[[123 126 147 139 122 121 128 129 116 138]
 [118 113 114 123 135 135 131 130 126 123]
 [117 111 111 125 134 133 134 128 131 120]
 [123 127 116 124 132 128 122 123 124 114]
 [141 133 135 113 106 119 129 138 124 115]
 [116 140 148 136 126 128 126 119 122 139]
 [142 121 129 148 136 112 119 132 118 130]]
=>
[[123 147 122 128 116]
 [118 114 135 131 126]
 [117 111 134 134 131]
 [123 116 132 122 124]
 [141 135 106 129 124]
 [116 148 126 126 122]
 [142 129 136 119 118]]

[[130 125 135 124 133 133 114 109 141 135]
 [121 124 123 125 131 132 142 143 112 118]
 [141 121 121 120 111 124 121 113 130 122]
 [134 117 114 112 122 144 121 122 135 134]
 [148 123 123 113 115 139 128 122 124 118]
 [139 120 136 109 112 153 125 121 131 122]
 [111 134 104 119 130 134 133 133 123 128]]
=>
[[130 135 133 114 141]
 [121 123 131 142 112]
 [141 121 111 121 130]
 [134 114 122 121 135]
 [148 123 115 128 124]
 [139 136 112 125 131]
 [111 104 130 133 123]]

[[132 138 124 131 123 145 136]
 [125 122 151 132 125 138 124]]
=>
[[132 124 123 136]
 [125 151 125 124]]

[[116 122 132 134 129 112]
 [127 128 132 129 125 132]
 [124 108 153 149 143 119]
 [131 134 124 123 122 125]
 [132 127 127 127 136 127]
 [123 131 124 127 121 120]
 [125 130 125 123 134 129]]
=>
[[116 132 129]
 [127 132 125]
 [124 153 143]
 [131 124 122]
 [132 127 136]
 [123 124 121]
 [125 125 134]]

[[129 127 125 127 127 127 130 131 129 128]
 [125 128 126 129 129 129 128 128 128 129]
 [125 119 124 132 144 129 126 124 114 115]
 [120 132 142 156 119 126 130 142 119 135]
 [128 133 129 128 125 125 127 128 128 129]
 [127 124 126 130 134 128 127 126 121 122]]
=>
[[129 125 127 130 129]
 [125 126 129 128 128]
 [125 124 144 126 114]
 [120 142 119 130 119]
 [128 129 125 127 128]
 [127 126 134 127 121]]

[[135 135 129 134 152 131 114 134 121 141 121 133 140]
 [135 138 124 140 152 124 117 130 119 138 124 133 142]
 [135 135 130 144 142 131 121 125 121 128 121 130 139]
 [133 138 124 140 151 124 117 130 119 138 122 133 142]
 [136 134 129 132 152 133 113 136 121 142 121 133 139]
 [136 134 129 132 152 133 113 136 121 142 121 133 139]
 [133 134 129 132 142 130 121 128 121 128 124 130 139]]
=>
[[135 129 152 114 121 121 140]
 [135 124 152 117 119 124 142]
 [135 130 142 121 121 121 139]
 [133 124 151 117 119 122 142]
 [136 129 152 113 121 121 139]
 [136 129 152 113 121 121 139]
 [133 129 142 121 121 124 139]]

[[120 116 143 118 146 147 106 142]
 [134 131 137 118 113 111 140 110]
 [132 133 122 131 137 138 133 131]]
=>
[[120 143 146 106]
 [134 137 113 140]
 [132 122 137 133]]

[[133 121 132 129]
 [135 128 123 121]
 [150 130 128 124]
 [124 118 130 134]
 [138 121 138 137]
 [125 119 132 134]
 [141 112 137 139]
 [103 134 122 121]
 [127 129 134 128]
 [115 120 130 131]
 [142 133 132 128]]
=>
[[133 132]
 [135 123]
 [150 128]
 [124 130]
 [138 138]
 [125 132]
 [141 137]
 [103 122]
 [127 134]
 [115 130]
 [142 132]]

[[131 100 124]
 [106 133 109]
 [135 101 153]
 [150 124 103]
 [108 154 124]
 [151 122 157]
 [121 136 145]
 [156  99 132]
 [124 114 153]]
=>
[[131 124]
 [106 109]
 [135 153]
 [150 103]
 [108 124]
 [151 157]
 [121 145]
 [156 132]
 [124 153]]
---
[[122 127 130 121]
 [128 131 118 125]
 [135 102 136 138]
 [122 136 115 151]
 [114 129 123 122]
 [109 125 126 130]
 [131 129 109 137]
 [121 120 126 127]
 [132 114 130 135]
 [135 122 138 126]
 [129 148 132 113]]
=>
[[122 130]
 [128 118]
 [135 136]
 [122 115]
 [114 123]
 [109 126]
 [131 109]
 [121 126]
 [132 130]
 [135 138]
 [129 132]]

[[145 125 129 119 138 135 144 127 127]
 [142 115 147 128 149 137 145 121 126]
 [118 128 130 124 119 125 124 120 130]
 [110 140 116 118 102 119 115 119 130]
 [134 121 137 135 142 132 134 130 126]
 [119 132 125 125 119 126 123 124 130]
 [133 116 144 123 137 133 138 118 130]
 [118 131 127 125 117 122 121 123 129]
 [124 120 140 132 134 128 127 124 129]]
=>
[[145 129 138 144 127]
 [142 147 149 145 126]
 [118 130 119 124 130]
 [110 116 102 115 130]
 [134 137 142 134 126]
 [119 125 119 123 130]
 [133 144 137 138 130]
 [118 127 117 121 129]
 [124 140 134 127 129]]

[[127 128 127 126 128 128 128 127 130 128]
 [131 129 130 131 128 128 127 127 130 128]
 [119 124 121 108 127 119 119 106 137 127]
 [127 127 127 125 128 127 127 126 132 128]
 [129 129 129 130 128 128 127 127 123 128]
 [128 126 131 128 134 129 128 126 128 126]
 [120 125 122 110 127 122 121 113 125 127]
 [128 126 131 129 135 129 128 126 130 126]]
=>
[[127 127 128 128 130]
 [131 130 128 127 130]
 [119 121 127 119 137]
 [127 127 128 127 132]
 [129 129 128 127 123]
 [128 131 134 128 128]
 [120 122 127 121 125]
 [128 131 135 128 130]]

[[130 129 114 123 136 124 109 116 128 126 125 156 126 124]
 [127 130 102 145 152 146 121 122 128 132 124 115 140 124]]
=>
[[130 114 136 109 128 125 126]
 [127 102 152 121 128 124 140]]

[[127 124 128 137 128 120 128 128 122 132 104 130 128 151 126]
 [127 123 128 132 128 125 128 128 125 131 103 130 128 149 126]
 [127 124 128 136 128 120 128 128 122 132 104 130 128 151 126]
 [127 124 128 134 128 123 128 128 124 131 103 130 128 150 126]
 [127 123 127 131 128 126 128 128 126 131 102 130 128 148 125]
 [127 124 128 133 128 124 128 128 125 131 103 130 128 149 126]]
=>
[[127 128 128 128 122 104 128 126]
 [127 128 128 128 125 103 128 126]
 [127 128 128 128 122 104 128 126]
 [127 128 128 128 124 103 128 126]
 [127 127 128 128 126 102 128 125]
 [127 128 128 128 125 103 128 126]]

[[131 122 124]
 [128 124 127]
 [129 150 129]
 [130 144 140]
 [111 134 110]]
=>
[[131 124]
 [128 127]
 [129 129]
 [130 140]
 [111 110]]

[[156 135 141 117 116 129  99 130]
 [103 129 108 107 133 113 142 149]
 [142 133 154 116 155 115 127 128]
 [152 135 124 119 119 148  99 102]
 [135 134 115 131 116 103 129 111]
 [103 104 154 106 151 157 150 117]]
=>
[[156 141 116  99]
 [103 108 133 142]
 [142 154 155 127]
 [152 124 119  99]
 [135 115 116 129]
 [103 154 151 150]]

[[127 130 129 127 115 134]
 [127 127 129 128 117 132]
 [131 128 128 128 155 120]
 [133 134 128 129 151 124]
 [127 120 129 128 132 125]
 [139 142 127 129 136 132]
 [128 126 128 128 145 123]]
=>
[[127 129 115]
 [127 129 117]
 [131 128 155]
 [133 128 151]
 [127 129 132]
 [139 127 136]
 [128 128 145]]
---
[[134 133 134]
 [129 128 127]
 [128 128 129]
 [105 121 129]]
=>
[[129 128 127]
 [128 128 129]]

[[151 125 107 135]
 [105 154 111 156]
 [123 123 122 133]
 [120 114 112 139]]
=>
[[105 154 111]
 [123 123 122]]

[[127 130 130 128]
 [102 136 123 113]
 [127 129 128 127]
 [132 135 123 130]]
=>
[[102 136 123]
 [127 129 128]]

[[128 119 137 111 114]
 [109 135 134 143 140]
 [103 124 131 123 123]]
=>
[[109 135 134]
 [103 124 131]]

[[151 150 150]
 [129 126 123]
 [130 113 131]
 [140 103 116]]
=>
[[129 126 123]
 [130 113 131]]

[[134 135 120 137 124]
 [143 152 110 156 118]
 [129 143 130 144 125]
 [128 129 123 126 126]]
=>
[[143 152 110]
 [129 143 130]]

[[148 116 113]
 [103 136 116]
 [145 149 106]
 [124 121 142]]
=>
[[103 136 116]
 [145 149 106]]

[[127 150 131 113 133]
 [122 126 130 127 130]
 [131 126 129 136 123]
 [116 123 132 127 132]
 [118 124 131 127 131]]
=>
[[122 126 130]
 [131 126 129]]

[[145 129 114 132]
 [119 131 156 111]
 [127 128 132 126]
 [128 128 128 128]
 [128 127 127 128]]
=>
[[119 131 156]
 [127 128 132]]
